Here is a table of points, one per row:
[  10   34  -41   64   89   -4  -49   11   36    8    2 -110    7   -5
    5  -54  -29   11    4   38  -87   96   12  -13  -35   37   12  -25
   13    6   -2  -10    2  -54   -5   10   -2   21  -30   45  -17   -4
  -17   -8  -47   15  -14   -2]
[ -17  -46  -14   -5  -39   74   84  -68  -18   93  -45   42   -3   30
  -10   16  -12  -16  -31  -39    7   76   -6  -33 -111    9   23   -4
  -23   -6   -2   10   -3  -31  -75   -1  -18  -34  -31   25    1   -7
  -11   13   -6   -3   27   48]
[  1 -34 -18  18   8 -16  30 -35  56  27  18  62   7  25   0 -26   7 -50
  17  38  24 -29 -15  -4 -80 -22  13 -11   6 -40   9  22 -18  -4  61  14
  -7  17  27 -18   8  31  16  -5  19  -2 -60 -13]
[  30   50   24 -105  -22    3  -27  -26   15  -33  -40  -17  103    5
  -45  -40  -10   -5  -13   30   22   46   17   10   -9    5   29  -50
  -28  -39   32  -26   24  -96   -5  -35   -6  -36  -29    4   23   59
   48   18   -4  127    3  -44]
[  32   53  -16   61   75  -25  -59   21  -33  -12   15   12  108    6
  -18  110   11  -11  -15  -27  -99   14   30   11    0   49    5  -59
   19  -78   43   13   13 -105   -2  -20   24  -46   -5    1  -63   21
   29  -31   63  -17   22   13]
[ 47  54  -3  61 -33  25 -26 -26  -4 -10  20  10  48 -17  -7 -40  73  35
   8  26  15  39 -19 -14  -3  17  21 -67  -1  34 -30  -3 -25 -34  27 -15
 -27 -17 -36   4 -37  41 -17  50  59  13  46 -38]
[-23 -25 -29  -6 -46 -20  -5 -19  -8   7 -22 -50 -90  39 -32  34   9 -22
 -11 -48 -37  57  -6 -10  65 -56  -3  41 -82  13  23   3 -60  52   0 -12
  -6  -6 -42 -45  23 -32 -43  -6  54   6   3   7]
[-28 -13  11  53  -7  16  -1 -60 -51 -30  88 -11  59 107 -12 -44 -10   7
  -1  16   9  46  47 -70 -23  -5  -8 -14 -18  38  93 -20  10 -82  25  -6
 -34  -6   0  28  -3   0  11   7   3   5  56 -23]
[-19 105  -2  -1  36   0 -61  44   3 -28   7  -4 -37 -14  39  -6 -14 -89
  16 -28  34  -4  20 -38  74  -7 -12  15  18 -50  19 -15  24 -30   8  21
 -30 -31 -12  58 -37   4  23  -2 -10 -17 -14  49]
[   8 -101   19 -101   17   21   -6   -7  -30   17   -2   40  -73  -83
   58  -24   17    2  -15  -29  -84  -19   17  -43   11  -30   51   41
  -22   20  -38  -12  -17  -83  -13    4   17   13    0  -11   24  -26
  -37   -1   19  -13  -22   -2]
[ 15  41  15  69  29  62 -57   5 -19 -63  27  20 -13 -43   1  16 -11   7
   8  -8 -13   0  -5  46  29 -99 -15 -10  45 -16   4 -25  43  49  13  -5
  15  10  -1 -97  44  27 -20 -24 -31  -9 -18  30]
[  7 -11 -20  -3  13  34  43 -31  32  32   0 -25  43  48  41  31 -44  -2
 -18  27  26  69   3  31 -17 -16 -41 -41  19   6   4 -82 -10   9  50  -8
  19   6   5  73  61  -4  22  12  20  47  35  -9]
[  38   56   -6 -114   64  -44   21   22    0   15   21  -37   39   16
  -17  -31   96   39   -9  -16   -7   24    8  -49  -26  -19  -81   14
   10   58   29   -1    6   85  -43  -16   -6   31   11  -92   -8  -61
   -3    1    2  -27  -14   14]
[ -1 -56  18   0 -57  33  38  -5  58  18  31  38 -66 -48  -1  27  17  44
  -6  81  48  19   0 -53  29 -17  61 -32  10   5  14  12 -29 -23  13  -6
   7 -15   7  -1  -9 -18  54 -67  22  -8  26  -3]
[   7  -96  -14  -39  -98   22   -2    8  -22   21   21   34  -17   -1
    1    7   12   35   -8  -12  -81    2 -119    9   59   51   12   40
  -37  -38   29   47  -10    5    1   28    2   23   67   13   47    4
  -29  -23  -24  -13  -16   -3]
[-36 -26 -10   9  19 -41 -17  24 -20 -52  -5   7 -21 -69   6 -10  20  14
  -1  -2  32 -32 -11 -19 -40 116 -20 -51 -34 -13 -20 -36  -7  67   1  14
  35  12  -7  -2  -3 -11  40   5   4  10  -3  18]
[-25 -26 -16  30   4  43  78  17  48 -19 -92  59  74  23   5  24  26  10
  21  35  -7 -98  -2   3  -6  19   4  28 -43  19 -20 -45  -4  25   6 -14
  -6  12 -20  27  17 -10 -11 -16   0 -26 -15 -16]
[ -33   28   13    4  -17   13   -7   15    2   15   19    6   20   17
   -6  -34  -23   29  -20  -40  -26  -98   -1   13  -32 -112   21   12
   -4  -21   15  -12    7  117  -53    9    1  -17    4    7  -34  -12
   19   22   27    0   12  -12]
[  44   55   44  -13  -29    4   30   -8  -17   21  -31 -100    7   12
  -20  -14   70   -9  -14  -37   -3   10   25   -7  -39  -19   40   36
   30   41  -11   53   14   60  -31   15   11    3   25  -44  127  -16
   37  -29   10  -30   35  -21]
[   5   32   35   35  -48  -78   28   15   32  -14    2   48  -37    6
    5  -18 -127    4    7   42    3   -2   -2  -24  -27   33  -10   24
   -3  -23  -40    8  -19  -52    5  -30   23   17    1  -14   29  -15
  -11   39  -16  -41   15    9]
[ 40  45  -5  41  55  -3 -94  18  -5 -24 -10  27 -74  39  10  24  82   7
  46  10  15 -44  10  91 -12  10 -59 -34  23   5 -19  18   1 -85  17  -8
  18 -47  27  28 -42  13  -5  -9 -63  25  18   0]
[-127   79   26   10   51   10   27   66  -27  -26   20   39  -13  -36
  -40   -1   41    4   11    2   41   32   -1   41    7   -3   -9   54
   19   20  -49   31  -15    3   24    9   16   25   -5   49  -23   15
  -25   -6  -21   46    4    6]
[-62  54 -72 -23  33   9 -55 -11  37 -18  -9 -24   6 -49  20  23 -53   1
  18   9  43 -43  33   7  55 -11   1 -31  -3  27   5  20  21 -37  12   1
  -3 -12  18  -9 -25  42  -9  10 -45 -37  -5  -3]
[  2 -62  -5  19  19   1  -2 -19 -19   8   1  75  -2  -9  14   8 -96 -79
  -1  11  10  -3   7 -29  68  52 -49  -9  42  41 -35  10   6  66  -3  13
 -10   1  12  21 -45  15 -18  -6  12  19 -22 -16]
[  3 -42  18  -4   4  14  61   3 -13  -3 -16 -68 -19  11 -14  15 -19  37
   5  -5  30 -93 -20 -59  59 -18 -20  16  15 -40 -24   4 -42  17   0  28
 -20  15  -5 -10  -9  12 -54  -3   7 -11 -21   5]
[  29    1   31   20    5  -64  -10    7   -7   -8  -32    0   50 -105
   -4   -8   17  -43    7   16   43  -18   10   92   37  -42  -28  -17
   -1  -38    7   -8   13   50  -28  -10  -15   51   23   14  -28  -63
  -44    1  -47  -18   -9   -6]
[ 13  27  62  -1 -29   3  15   9 -28  54   3 -61 -29  18  28   1   8   2
   4  29  -9 -24 -14  61 -33  55  -9  40  10  40  15   4  39  36  -2   4
  16   6 -16 -29 -27  -1   8  -1  11 -21 -82   5]
[  13  -65  -40  -54  -67  -83   38   24  -11  -10   20   25 -109   41
  -20   19   37  -20   -6    9  -38  -22   -8    7   -9    7   38   32
   31  -11  -35   -9   23   18  -28   15  -24    2    6   11   34   48
  -19   24   -4  -24   14  -37]
[ 48 -80   1 -55 -16   2  24 -26   7 -55 -12 -43  19  31 -19  -2   4   8
 -13 -90  13   9   1  25 -23  11  20  27  -3   6  34  43  -5  34   9   8
  13  15  -8  -4 -32 -43  35  43 -19 -28  -1  17]
[ 11 -30  -6  30 -13 -10 -37  30   5  67   1   6  13   1  33  -4 -82  51
  10 -39  76 -13 -11  17  29   6  13  37  -9  33 -48   3  19  22  16  -8
  -6 -14  15 -30 -13 -11  31  -6   3   1  -1  29]
Along one direction, these points spread out more than along any other. Take the direction at right angles to it along which they spread out most. Go by this last direction. Where along it does each point below lie, from 0 to 99? The average is 50, and the first point in the table lies past the average. One standard deviation of the points above along it is 16.
[  13  -65  -40  -54  -67  -83   38   24  -11  -10   20   25 -109   41
  -20   19   37  -20   -6    9  -38  -22   -8    7   -9    7   38   32
   31  -11  -35   -9   23   18  -28   15  -24    2    6   11   34   48
  -19   24   -4  -24   14  -37] -> 53
[  38   56   -6 -114   64  -44   21   22    0   15   21  -37   39   16
  -17  -31   96   39   -9  -16   -7   24    8  -49  -26  -19  -81   14
   10   58   29   -1    6   85  -43  -16   -6   31   11  -92   -8  -61
   -3    1    2  -27  -14   14] -> 42
[ 40  45  -5  41  55  -3 -94  18  -5 -24 -10  27 -74  39  10  24  82   7
  46  10  15 -44  10  91 -12  10 -59 -34  23   5 -19  18   1 -85  17  -8
  18 -47  27  28 -42  13  -5  -9 -63  25  18   0] -> 33
[   5   32   35   35  -48  -78   28   15   32  -14    2   48  -37    6
    5  -18 -127    4    7   42    3   -2   -2  -24  -27   33  -10   24
   -3  -23  -40    8  -19  -52    5  -30   23   17    1  -14   29  -15
  -11   39  -16  -41   15    9] -> 52
[  32   53  -16   61   75  -25  -59   21  -33  -12   15   12  108    6
  -18  110   11  -11  -15  -27  -99   14   30   11    0   49    5  -59
   19  -78   43   13   13 -105   -2  -20   24  -46   -5    1  -63   21
   29  -31   63  -17   22   13] -> 57
[-36 -26 -10   9  19 -41 -17  24 -20 -52  -5   7 -21 -69   6 -10  20  14
  -1  -2  32 -32 -11 -19 -40 116 -20 -51 -34 -13 -20 -36  -7  67   1  14
  35  12  -7  -2  -3 -11  40   5   4  10  -3  18] -> 39
[ 13  27  62  -1 -29   3  15   9 -28  54   3 -61 -29  18  28   1   8   2
   4  29  -9 -24 -14  61 -33  55  -9  40  10  40  15   4  39  36  -2   4
  16   6 -16 -29 -27  -1   8  -1  11 -21 -82   5] -> 42
[ 48 -80   1 -55 -16   2  24 -26   7 -55 -12 -43  19  31 -19  -2   4   8
 -13 -90  13   9   1  25 -23  11  20  27  -3   6  34  43  -5  34   9   8
  13  15  -8  -4 -32 -43  35  43 -19 -28  -1  17] -> 57
[  1 -34 -18  18   8 -16  30 -35  56  27  18  62   7  25   0 -26   7 -50
  17  38  24 -29 -15  -4 -80 -22  13 -11   6 -40   9  22 -18  -4  61  14
  -7  17  27 -18   8  31  16  -5  19  -2 -60 -13] -> 57
[  30   50   24 -105  -22    3  -27  -26   15  -33  -40  -17  103    5
  -45  -40  -10   -5  -13   30   22   46   17   10   -9    5   29  -50
  -28  -39   32  -26   24  -96   -5  -35   -6  -36  -29    4   23   59
   48   18   -4  127    3  -44] -> 77
[ 47  54  -3  61 -33  25 -26 -26  -4 -10  20  10  48 -17  -7 -40  73  35
   8  26  15  39 -19 -14  -3  17  21 -67  -1  34 -30  -3 -25 -34  27 -15
 -27 -17 -36   4 -37  41 -17  50  59  13  46 -38] -> 64
